0: (466, 482, 483, 487, 504, 529, 510, 487, 500, 503, 528, 509, 482, 448, 481, 507, 502, 530, 508, 487, 488, 509, 479)
1: (834, 466, 632, 472, 511, 531, 847, 523, 840, 839, 524, 837, 463, 443, 637, 840, 546, 518, 839, 494, 478, 846, 513)
2: (463, 489, 474, 493, 496, 544, 483, 496, 485, 490, 544, 489, 501, 455, 482, 492, 505, 535, 489, 483, 487, 484, 504)
3: (446, 496, 463, 497, 502, 546, 489, 489, 481, 473, 540, 482, 491, 448, 455, 476, 504, 533, 473, 494, 485, 476, 513)
4: (460, 477, 526, 484, 502, 492, 508, 495, 515, 511, 491, 505, 472, 465, 527, 515, 520, 488, 514, 471, 473, 505, 561)
5: (707, 302, 816, 305, 471, 344, 901, 282, 898, 896, 332, 900, 299, 520, 815, 906, 099, 345, 904, 590, 591, 911, 406)
6: (485, 359, 468, 363, 700, 461, 500, 546, 505, 510, 451, 510, 359, 686, 463, 498, 574, 453, 503, 413, 412, 501, 688)
7: (547, 471, 443, 470, 500, 546, 477, 482, 481, 489, 537, 480, 471, 444, 447, 475, 506, 542, 482, 480, 494, 483, 478)
8: (454, 459, 688, 464, 470, 370, 523, 487, 525, 527, 370, 533, 470, 532, 680, 534, 444, 378, 533, 571, 578, 525, 402)
9: (442, 503, 437, 504, 496, 535, 471, 493, 463, 475, 547, 465, 498, 455, 446, 465, 503, 549, 476, 494, 487, 463, 498)
10: (531, 394, 567, 400, 521, 438, 599, 548, 606, 598, 438, 613, 405, 506, 553, 603, 615, 435, 607, 442, 434, 607, 596)
11: (460, 443, 812, 431, 390, 235, 561, 473, 566, 566, 236, 551, 436, 602, 815, 556, 379, 231, 558, 713, 719, 551, 355)
12: (780, 990, 474, 988, 871, 662, 587, 999, 591, 588, 647, 582, 996, 811, 475, 585, 759, 651, 586, 628, 616, 582, 733)
13: (454, 491, 473, 491, 511, 539, 487, 496, 486, 490, 545, 484, 489, 455, 471, 493, 509, 541, 490, 483, 483, 493, 499)
14: (451, 489, 470, 502, 502, 545, 494, 487, 488, 494, 533, 492, 493, 444, 476, 490, 510, 535, 491, 488, 481, 493, 501)
15: (563, 478, 445, 480, 511, 540, 491, 480, 491, 482, 534, 490, 483, 449, 441, 491, 502, 535, 491, 484, 488, 488, 500)
16: (508, 466, 580, 468, 498, 506, 592, 479, 593, 593, 502, 588, 475, 448, 574, 585, 473, 506, 584, 492, 491, 590, 475)
17: (534, 645, 468, 646, 594, 455, 392, 583, 406, 397, 450, 395, 652, 586, 475, 407, 414, 452, 399, 425, 422, 395, 649)
18: (443, 538, 814, 545, 156, 084, 422, 481, 413, 422, 089, 428, 544, 794, 815, 420, 607, 091, 415, 999, 992, 422, 280)
19: (455, 503, 439, 489, 502, 542, 472, 502, 476, 476, 547, 471, 491, 446, 448, 462, 506, 541, 468, 483, 479, 461, 498)
20: (474, 632, 587, 635, 134, 248, 380, 444, 379, 382, 259, 388, 635, 805, 586, 388, 685, 246, 388, 814, 826, 373, 266)
21: (451, 491, 457, 485, 498, 529, 487, 488, 487, 486, 530, 480, 500, 449, 451, 487, 502, 534, 480, 488, 479, 493, 487)
22: (740, 314, 502, 310, 526, 477, 650, 699, 647, 657, 463, 651, 317, 501, 510, 650, 656, 466, 651, 457, 447, 651, 592)
23: (450, 490, 453, 492, 511, 532, 475, 495, 476, 478, 540, 472, 494, 446, 450, 485, 504, 537, 476, 494, 479, 485, 499)
24: (448, 489, 453, 502, 498, 540, 474, 491, 466, 471, 537, 478, 496, 444, 441, 473, 514, 540, 470, 486, 483, 478, 496)
25: (455, 502, 444, 495, 501, 547, 462, 489, 465, 467, 541, 465, 489, 467, 446, 468, 500, 538, 465, 484, 481, 470, 443)
26: (447, 490, 459, 488, 500, 539, 471, 489, 478, 473, 532, 470, 486, 449, 447, 470, 508, 540, 470, 480, 487, 472, 494)
27: (444, 496, 450, 498, 496, 534, 470, 496, 478, 469, 541, 478, 495, 442, 451, 467, 509, 534, 471, 482, 486, 478, 496)
28: (466, 442, 465, 431, 433, 492, 492, 474, 497, 488, 486, 491, 431, 561, 455, 485, 477, 485, 488, 512, 520, 497, 369)
29: (460, 501, 452, 495, 498, 539, 478, 502, 478, 472, 534, 477, 493, 447, 444, 478, 501, 541, 477, 482, 481, 469, 490)
30: (461, 448, 542, 449, 478, 441, 540, 470, 531, 524, 428, 524, 443, 521, 546, 533, 446, 437, 532, 537, 549, 533, 390)
31: (633, 807, 609, 811, 745, 264, 225, 796, 222, 217, 276, 219, 816, 717, 613, 216, 053, 278, 223, 209, 208, 217, 707)

(453, 567, 519, 573, 676, 372, 420, 515, 426, 425, 381, 424, 565, 662, 513, 418, 430, 377, 425, 335, 335, 432, 692) 17 6 4 3 23
(481, 413, 444, 404, 431, 524, 478, 457, 477, 480, 521, 486, 406, 575, 445, 481, 488, 532, 475, 499, 505, 473, 364) 28 25 7 21 26
(606, 534, 538, 534, 510, 563, 637, 470, 636, 638, 567, 639, 528, 454, 550, 645, 468, 569, 644, 478, 479, 644, 483) 16 10 0 4 15
(450, 433, 462, 431, 246, 467, 476, 486, 488, 480, 475, 477, 435, 742, 448, 480, 479, 462, 473, 563, 562, 475, 287) 28 30 25 21 0
(461, 463, 487, 459, 508, 490, 512, 503, 510, 511, 485, 506, 455, 476, 496, 511, 535, 491, 517, 470, 471, 517, 574) 4 0 14 13 2
(481, 409, 814, 409, 435, 276, 633, 455, 643, 634, 278, 643, 403, 563, 817, 632, 308, 291, 628, 662, 661, 634, 364) 11 8 30 16 10
(472, 489, 510, 492, 505, 539, 524, 493, 532, 531, 530, 523, 485, 449, 513, 517, 519, 526, 519, 494, 481, 531, 504) 0 14 4 13 2
(478, 542, 574, 540, 508, 462, 374, 508, 373, 371, 456, 380, 536, 475, 563, 378, 450, 463, 377, 456, 455, 377, 574) 17 26 27 9 19
(513, 538, 537, 528, 504, 580, 588, 514, 587, 580, 574, 587, 538, 453, 536, 579, 546, 581, 581, 491, 496, 574, 547) 16 0 4 14 2
(759, 583, 578, 583, 503, 591, 754, 392, 753, 753, 591, 753, 594, 459, 579, 750, 389, 587, 764, 472, 468, 758, 451) 1 16 10 22 30
(588, 537, 597, 543, 506, 578, 690, 526, 684, 682, 582, 690, 533, 447, 606, 682, 562, 580, 683, 494, 495, 681, 531) 16 10 1 4 22
(602, 502, 505, 503, 496, 537, 608, 489, 622, 606, 543, 615, 504, 440, 510, 614, 495, 542, 609, 489, 485, 616, 492) 16 0 4 10 15
(460, 561, 450, 559, 314, 474, 451, 475, 455, 461, 480, 453, 574, 672, 449, 451, 538, 490, 456, 548, 548, 461, 310) 28 25 9 21 29
(481, 486, 548, 487, 500, 521, 553, 491, 560, 565, 521, 554, 493, 441, 552, 557, 511, 534, 565, 485, 480, 558, 511) 16 4 0 14 2
(514, 454, 496, 454, 502, 505, 547, 470, 549, 544, 503, 550, 451, 452, 488, 545, 483, 509, 542, 486, 486, 557, 452) 0 16 4 14 15
(500, 483, 590, 484, 496, 522, 608, 501, 596, 607, 527, 601, 476, 448, 594, 597, 519, 520, 607, 486, 484, 598, 525) 16 10 4 0 30
(590, 626, 530, 626, 526, 455, 309, 610, 307, 305, 455, 303, 622, 501, 531, 303, 362, 450, 308, 446, 446, 314, 603) 17 9 19 25 27
(448, 473, 470, 468, 541, 487, 479, 497, 481, 481, 477, 490, 470, 525, 464, 475, 519, 494, 481, 451, 452, 489, 604) 4 3 13 23 2
(479, 611, 466, 617, 619, 453, 424, 539, 416, 419, 452, 416, 611, 614, 473, 416, 434, 449, 422, 410, 416, 422, 661) 17 9 19 3 29
(457, 447, 469, 446, 629, 471, 487, 506, 484, 486, 470, 481, 447, 620, 464, 487, 538, 464, 492, 439, 439, 486, 663) 6 4 13 3 23
(558, 417, 528, 417, 508, 469, 606, 554, 601, 613, 477, 602, 414, 484, 534, 614, 586, 471, 607, 474, 462, 606, 567) 10 16 4 22 0
(493, 463, 511, 474, 504, 506, 533, 504, 540, 538, 517, 536, 466, 458, 506, 535, 524, 504, 541, 489, 488, 532, 548) 4 0 14 2 13
(495, 506, 470, 498, 505, 546, 524, 489, 521, 531, 539, 519, 506, 441, 471, 532, 502, 541, 519, 488, 494, 531, 491) 0 14 13 2 21
(442, 497, 449, 482, 415, 567, 461, 487, 468, 463, 571, 469, 497, 598, 451, 469, 501, 569, 462, 462, 465, 469, 355) 25 28 9 29 26
(827, 729, 450, 735, 466, 565, 526, 174, 530, 521, 564, 521, 735, 517, 444, 531, 446, 560, 530, 467, 481, 530, 397) 15 7 0 2 25
(643, 245, 479, 242, 610, 450, 582, 721, 582, 578, 448, 587, 244, 606, 478, 582, 661, 447, 575, 411, 412, 576, 652) 22 10 6 4 16
(460, 436, 816, 421, 427, 270, 585, 477, 575, 578, 261, 590, 429, 570, 815, 576, 366, 266, 584, 671, 679, 575, 363) 11 8 30 16 10
(464, 488, 489, 486, 504, 536, 507, 493, 512, 510, 536, 509, 486, 450, 481, 509, 493, 529, 506, 484, 488, 510, 482) 0 14 13 2 21
